Each row is where one point has got to under a steady rotation. How many ticks took it there?
The counts run from 0 to 773.
[-17 -18 -18   1 -20  -6  -7  31  34   5   3  -9   7  34   0 -23  19   8
   3  -3 -21 -11  41 -23  25  -1  -1   1  -7  12 -38  -4  26 -17] -> 108
[  8 -10  18  22   6 -26  -4   9 -14  14  -8 -15 -21  18  27  12   2  37
  32   9  -2  29 -14 -14  46   7   5  23  -1   6  27  19  17  25] -> 300
[-13 -28 -37 -16  20  12 -21  -8  15  -7  -3 -24  37  19 -11 -18 -28  -3
  -1  -1  16  24  34 -26 -29  -6 -24   2  -3   2 -17  -9  10 -23] -> 726
[-15 -31 -32   4  35   3  -9  10   4  16  24  22  34  13   2  14  10  48
  26 -11  18  19  32 -16 -14 -12  -9  11  -2   1   1  -1  17  -4] -> 127
[-18 -35 -35 -14  -7  15 -29   7  25  10  34  10  13   2  -1 -40   2  -3
   6  -5  14  -7  51 -26 -25  -6   3  27   8 -16 -14  11  -1   8] -> 771
[-23 -27 -13  -4   3  24 -18  -4  26  17  46  36   6   8  13 -12   6  17
  13   1   7  13  33 -27   4  -7  -4  47  11   1  17 -10   8  24] -> 288
[-21 -20  15  -3  27 -25 -27   5  -7  35  13 -11  -5  15  28   1  -2   3
  17   1 -10  36  -7   7  22  26   6 -11  30 -26  19  -3  11  36] -> 460
[-34 -27 -13  -2  21  34 -22 -28  28   9  17   8   8  15 -14  10 -13 -10
  16  -4  15  21  19 -15 -10 -23 -26  28  12  12   3 -17   7  18] -> 242
[ -8   3  20  30  12 -11  -6   8   3  24  16  -2  -1  33  -6  -7  45  10
  41 -14  -4   8   5 -15  21  -8  -7  20   6  38   6  24  26   1] -> 306
[  5  -5  16  12 -21  -1  27  18  17  21  33   5 -11  21   5 -30  14  -9
  18 -11   0  -4  39 -23  32  -6 -18  38   8  19  -8  21   6  10] -> 103
[-24   1 -32  27  11 -21 -14  -1  -1 -16  -9 -50  10  13  13 -11  12   0
  30  -8   1  18   5 -19  20  34  -5   4  -4  27   3  -4  22 -27] -> 391
[-10 -25  -4  17  24 -25 -23  -1  -9 -38 -12 -39   2  -1  -8  -3 -22 -11
  -7 -10  13  18  24  23 -10  31   0 -15  10 -29   6  17 -20  23] -> 46
[-15 -27  15  -6  -3   4  18  18  18   3  48  29  15  16   9 -16 -20  16
 -41   4  -1   9  39 -18  26   6 -20  24  16 -10  13   0  -5  26] -> 334
[-20 -33  14 -21  27   4   3  -4   8  -6  14  14  19  19   3  11 -39   5
 -17   8   0  41  27   0  12  -5 -26   7  15 -18   6 -25   7  27] -> 130
[-16 -21 -57  40  15   3  17   6   1  16  24 -23  11   6  -5   9  11  20
  24 -11  23  -4  21 -24 -15  13 -24  16   7  15  -1   5   6  -3] -> 444
[ 21   9  31   7  27  -4 -11 -17  -6  -7   2  -7  19  31 -24 -23  10  -1
   9 -17  21  26  13 -28  -1 -17 -17  31   2  30  12  32   9 -16] -> 469
[ 25  -9  -1  14   2 -13  27  22 -11  -3   6  -7  19  28 -15 -19  -9   4
  27 -20  34  16  55 -13   8 -15 -12  19 -12  16 -16  26   3 -14] -> 265
[ -8  -7   6  15  18 -30  11  11  -1  36   3 -34  -1  36  37   6  -4  11
  -2  13 -21  27 -11 -15  44  26 -10 -23  10  -2   6  -5  27   7] -> 346
[-33  -8   3  17  12  -6 -18 -14   2  -7  48 -21   2  -2  12 -16   3  -6
 -37  -5  -8  -1   9  -1   8  36  -8  14  29 -11  39  17 -16  29] -> 5
[ -4   9 -18  22  17  -1  -7  -8   7  -6  27 -31  34  17 -11 -32   9  -6
 -11 -18  12   4  17 -26 -11  12 -27  20   7  39   4  17   0 -39] -> 720
[ -5 -32 -32   2  -4   4 -43   0  18 -18 -18  -9   7  13  11   5   2  54
  14  13   2  12  16 -41   3 -13   9  37 -12   2   9   5  14   0] -> 569
[  7 -28 -38  -2   4   6   2   1   8 -19  12   8  26  12   1   4 -16  53
   5   5  31  16  38 -43  -5   0 -12  39 -18   7   9  11  -5  -8] -> 450
[-25 -27 -12  38  38 -16 -17  -5 -12 -18  -7 -27  -2  17   4  42   8  30
  29  -8  12  32 -12   4  -4   5  -6   3  -2  10  21   2  11  18] -> 576
[ -5  -1  31  13  35 -18 -10  14   1  -4  17   5  30  34 -26 -24  31  -9
 -14 -33  -9  10  34  10 -13  -7  -7  -4  13  14   1  26   5  -5] -> 423
[-19 -46  -5   8   7  -4 -49   8  19  22 -23 -19 -26  15   8   7 -12  -2
  19  12 -12   6  11  -3  -3   2   8  -5  23 -34 -18   4  21  44] -> 526
[  2 -17  17   1 -15 -10 -18 -11  16 -34 -17 -50 -22  12   9 -35 -34 -39
 -19  12  -1   7  24 -10  32  21  -9  14   6  -2  -8  13  -5  13] -> 434
[ -8 -47 -14  12   7   6  -6   8   8  -5 -26   3  -2  21   1  34 -22  43
  30   8  15  27  17  -8  18 -18 -10  18  -9  -8  -8  -7  14  27] -> 247
[ -1 -51 -13 -11  24  -5 -29  19  12  16 -15  14  26  30  -2  12 -16  35
  -5  -1  -5  22  30 -12 -24 -19  -1 -13   4 -28 -13  11  16   6] -> 245
[ -3 -11 -16  29  26   2 -12   0   6  36  -7 -12   8  31 -13  13  18   7
  41 -21  11   3  12 -28 -26 -27 -18  11   9  25 -13  20  25 -12] -> 193
[-14 -28 -31   7   1  28  13 -14  22   8   9  -7   6  21   3   9 -37  12
  -1  14  23  19  25 -40  14 -12 -49  34  -2  17  -6 -10  11   6] -> 564
[ 16 -15 -10  -3 -16 -25  11  32   4 -30   1  -6  14  16   0 -30   0  30
  24  -3  15  20  54 -19  32   6  10  25 -25   3  -6  11  13 -16] -> 384
[ 13 -15  10   3 -15 -20 -38   7   9 -20 -11 -53  -3  17  14 -45 -10 -21
 -31   6 -14  -6  26 -20  12  32   7   9  15 -14 -11  26  -7   1] -> 435
[ -4 -28 -40  30 -10  -6   2  11   6  20  -7 -48 -19   9  37  14 -11  33
  14  19   3  -4   9 -30  23  29 -10   8  -2  -4  -7   7  15  11] -> 115
